(in the rows, 128 means zero)
Rotation paths and how fast each direction turns (degrees per step):
Each turn is a multiple of 5 degrees from 10 to 175, or 0.
Each row of a path follows its step; steps can be skipped.
Rotation 1:
step 0: [134 137 129 122 137 133 152 133 127 116 120 121 133 126 129 116 119 124
 129 115 114 123 133 131 122 128 129 133 116 123 136 131 131 121 132]
step 1: [134 144 136 119 135 133 147 131 141 125 125 135 133 120 123 133 131 125
 127 115 120 130 131 148 137 128 130 131 128 118 128 126 124 119 126]
step 2: [134 134 113 123 140 128 147 128 139 117 125 127 123 133 121 137 127 122
 132 124 128 128 127 137 122 124 142 131 124 117 138 115 125 122 126]
step 3: [121 136 132 116 120 124 144 120 140 121 107 129 125 137 129 130 126 130
 124 117 127 130 122 140 121 127 139 132 123 122 136 124 137 130 130]
step 4: [131 126 130 131 130 135 154 120 140 118 115 122 124 128 128 128 130 129
 123 119 125 128 132 127 137 138 131 120 115 119 143 129 126 134 124]
step 5: [139 119 131 117 136 132 145 118 133 124 118 140 127 129 130 133 136 126
 121 113 120 136 128 132 138 118 127 127 115 128 133 117 129 124 126]
step 6: [132 121 113 121 140 128 141 132 132 118 124 123 126 131 134 117 129 122
 121 111 119 132 130 144 130 119 137 126 124 124 133 124 133 140 125]
step 7: [132 128 123 118 124 135 134 118 137 128 117 123 134 127 136 133 133 121
 123 114 129 134 129 146 146 127 146 134 132 122 134 131 129 133 129]
step 8: [138 132 115 123 137 126 142 117 134 122 115 121 129 130 137 125 128 128
 131 132 126 136 130 119 142 121 148 129 125 128 143 125 126 130 128]
step 9: [125 135 132 119 123 134 140 129 132 124 110 133 134 135 136 121 126 130
 126 124 120 142 133 131 141 112 139 120 124 135 132 124 139 127 120]
[132 127 124 126 128 126 127 128 130 131 129 130 132 129 132 130 133 132
 133 127 132 129 133 127 124 130 129 128 122 130 129 126 125 126 127]
120
Rotation 2:
step 0: [124 132 143 137 119 128 126 117 123 117 124 117 137 138 123 122 128 127
 138 137 124 140 133 123 120 131 126 133 118 137 119 126 129 115 129]
step 1: [114 125 116 138 116 124 117 127 137 118 138 125 142 134 125 122 120 129
 125 136 124 131 133 126 127 134 116 138 126 124 124 118 127 118 123]
step 2: [125 137 122 131 125 124 123 143 133 133 132 135 140 136 127 138 129 130
 124 131 120 117 138 122 126 138 127 145 138 123 113 128 122 123 124]
step 3: [129 149 136 130 130 130 133 134 129 132 120 124 136 134 120 124 127 129
 134 130 130 125 129 114 130 132 123 133 127 133 105 141 122 125 136]
step 4: [118 135 130 143 126 120 119 122 139 134 128 124 126 130 124 112 121 129
 124 127 131 134 125 119 128 121 113 123 123 133 116 127 120 121 141]
step 5: [118 125 125 141 120 123 117 126 139 128 131 144 118 136 132 134 130 134
 119 124 127 126 138 128 123 130 121 126 132 134 116 122 110 126 129]
step 6: [127 130 127 131 124 121 134 132 133 116 122 139 124 139 127 142 138 125
 138 130 125 120 139 118 117 133 126 122 122 134 114 141 120 131 124]
step 7: [131 127 130 141 129 110 131 123 137 125 121 121 129 133 121 121 130 123
 141 139 129 124 125 118 126 124 119 129 116 137 124 140 127 120 115]
step 8: [125 120 129 143 134 113 119 120 136 128 131 125 131 144 121 121 129 135
 122 129 136 121 128 132 138 127 118 138 128 124 125 122 119 127 114]
step 9: [124 124 132 131 130 117 129 130 120 126 127 124 134 152 129 135 139 132
 126 114 120 125 137 132 127 130 121 133 137 119 114 129 119 135 127]
[121 127 128 130 132 127 131 126 130 127 130 131 129 127 127 123 128 134
 130 132 128 129 129 133 128 126 126 127 131 126 132 123 126 126 131]
100
[128 126 131 132 125 127 134 127 128 131 126 126 132 126 126 126 128 129
 124 127 130 128 129 127 133 126 132 125 121 131 128 127 130 122 128]
100
[125 126 121 129 120 127 132 126 127 124 128 126 129 125 128 132 128 128
 128 126 125 131 126 128 124 126 132 126 131 128 125 125 125 128 127]
80
Rotation 3:
step 0: [125 127 129 127 120 127 140 120 130 138 135 116 110 121 131 143 105 126
 114 125 134 128 134 130 119 136 141 132 123 129 126 124 123 141 119]
step 1: [121 142 122 121 130 148 127 133 127 133 136 136 120 118 132 119 124 114
 132 139 141 121 141 123 134 119 128 115 133 132 140 137 120 116 124]
step 2: [130 120 133 128 121 124 132 113 144 128 128 142 123 119 126 149 131 119
 122 138 141 122 134 140 120 128 132 119 126 136 117 126 133 139 141]
step 3: [133 140 129 139 139 141 133 140 132 127 124 138 123 133 118 141 115 130
 121 130 137 130 138 117 121 129 120 129 115 118 137 144 113 124 130]
step 4: [135 120 128 130 127 127 144 121 125 144 124 128 121  95 130 137 129 124
 125 128 128 122 128 128 128 128 131 127 135 140 117 137 115 133 116]
step 5: [127 135 120 125 131 129 133 135 128 129 143 132 114 126 130 140 112 123
 130 131 135 126 132 111 112 120 117 120 131 142 142 127 141 119 137]
step 6: [140 119 124 123 120 144 144 115 139 147 126 143 130 127 133 131 133 121
 133 135 123 129 133 133 129 138 125 113 121 123 125 141 124 131 137]
step 7: [124 140 128 154 142 137 133 116 133 126 135 128 121 129 120 148 123 121
 122 129 123 134 135 120 111 129 134 131 138 129 123 130 128 122 126]
step 8: [135 119 121 112 114 139 134 133 129 138 133 131 112 114 122 127 109 115
 121 130 120 135 129 127 132 125 130 137 128 126 123 139 113 122 130]
step 9: [120 138 124 121 138 136 120 110 140 137 142 131 128 113 140 137 126 120
 122 132 142 119 133 115 119 141 127 126 136 133 136 125 134 131 126]
[127 125 129 133 129 132 127 129 124 127 131 127 126 123 123 127 124 134
 126 128 124 127 127 128 131 130 133 128 124 130 128 127 128 126 124]
95
[130 127 124 129 127 128 134 125 125 133 130 125 129 134 129 127 127 130
 132 127 121 133 128 125 125 129 129 125 130 130 126 128 130 125 129]
45
[129 131 126 125 126 130 131 128 128 129 133 125 135 128 126 124 128 128
 128 129 132 128 125 126 130 129 130 129 124 125 130 137 128 130 128]
140
[131 130 129 127 133 125 126 128 125 128 124 130 129 128 126 131 127 128
 127 129 127 133 130 123 127 128 132 136 127 127 121 131 124 129 130]
85
[128 125 131 125 131 128 127 127 130 127 130 132 131 128 129 124 126 130
 131 130 130 125 132 125 130 132 130 126 128 132 127 127 131 127 137]
95
Rotation 4:
step 0: [123 126 110 126 113 124 132 120 126 131 133 109 117 122 130 115 122 124
 133 117 133 138 128 126 141 121 129 123 135 131 138 115 140 129 131]
step 1: [127 128 137 123 127 138 130 130 123 137 139 131 122 129 134 124 125 123
 147 129 133 123 137 140 116 120 138 132 117 139 113 127 140 121 113]
step 2: [134 140 127 135 134 128 128 119 130 133 112 118 113 126 125 120 122 119
 132 124 142 122 118 132 125 112 134 113 138 127 128 117 125 134 139]
step 3: [137 131 124 109 136 126 141 136 135 135 130 135 132 121 128 112 124 117
 129 133 125 133 141 126 112 114 122 128 125 130 129 130 128 120 113]
step 4: [123 128 134 131 117 117 138 130 135 132 117 119 121 125 113 120 113 130
 140 133 134 118 130 126 135 128 136 127 128 143 133 127 112 124 141]
step 5: [129 133 121 116 127 115 125 131 136 137 142 140 136 121 132 124 129 113
 132 130 124 135 115 141 113 128 146 135 132 132 133 132 124 135 125]
step 6: [117 127 129 131 131 128 129 134 122 141 116 122 137 140 135 115 116 137
 131 138 141 122 123 125 126 116 132 141 125 120 134 133 122 127 146]
step 7: [128 129 113 132 117 117 115 143 135 130 126 141 123 127 134 136 122 116
 143 134 115 131 123 127 121 118 116 125 126 128 140 134 129 135 123]
step 8: [119 120 129 142 125 125 142 126 125 142 130 120 129 118 142 121 126 129
 127 147 127 133 128 123 133 129 131 132 109 126 130 111 126 135 136]
step 9: [136 137 115 130 125 127 111 140 117 149 123 123 121 133 125 142 117 121
 130 129 127 136 122 132 126 134 134 131 121 133 122 130 125 131 112]
[130 129 126 124 126 124 126 124 130 129 127 134 123 131 131 127 132 130
 123 132 128 128 129 132 130 126 128 129 125 132 127 133 130 128 124]
170
[125 126 124 132 128 126 127 129 127 123 131 128 127 131 134 128 130 130
 133 127 129 127 128 129 128 125 131 135 131 128 132 130 133 127 130]
55
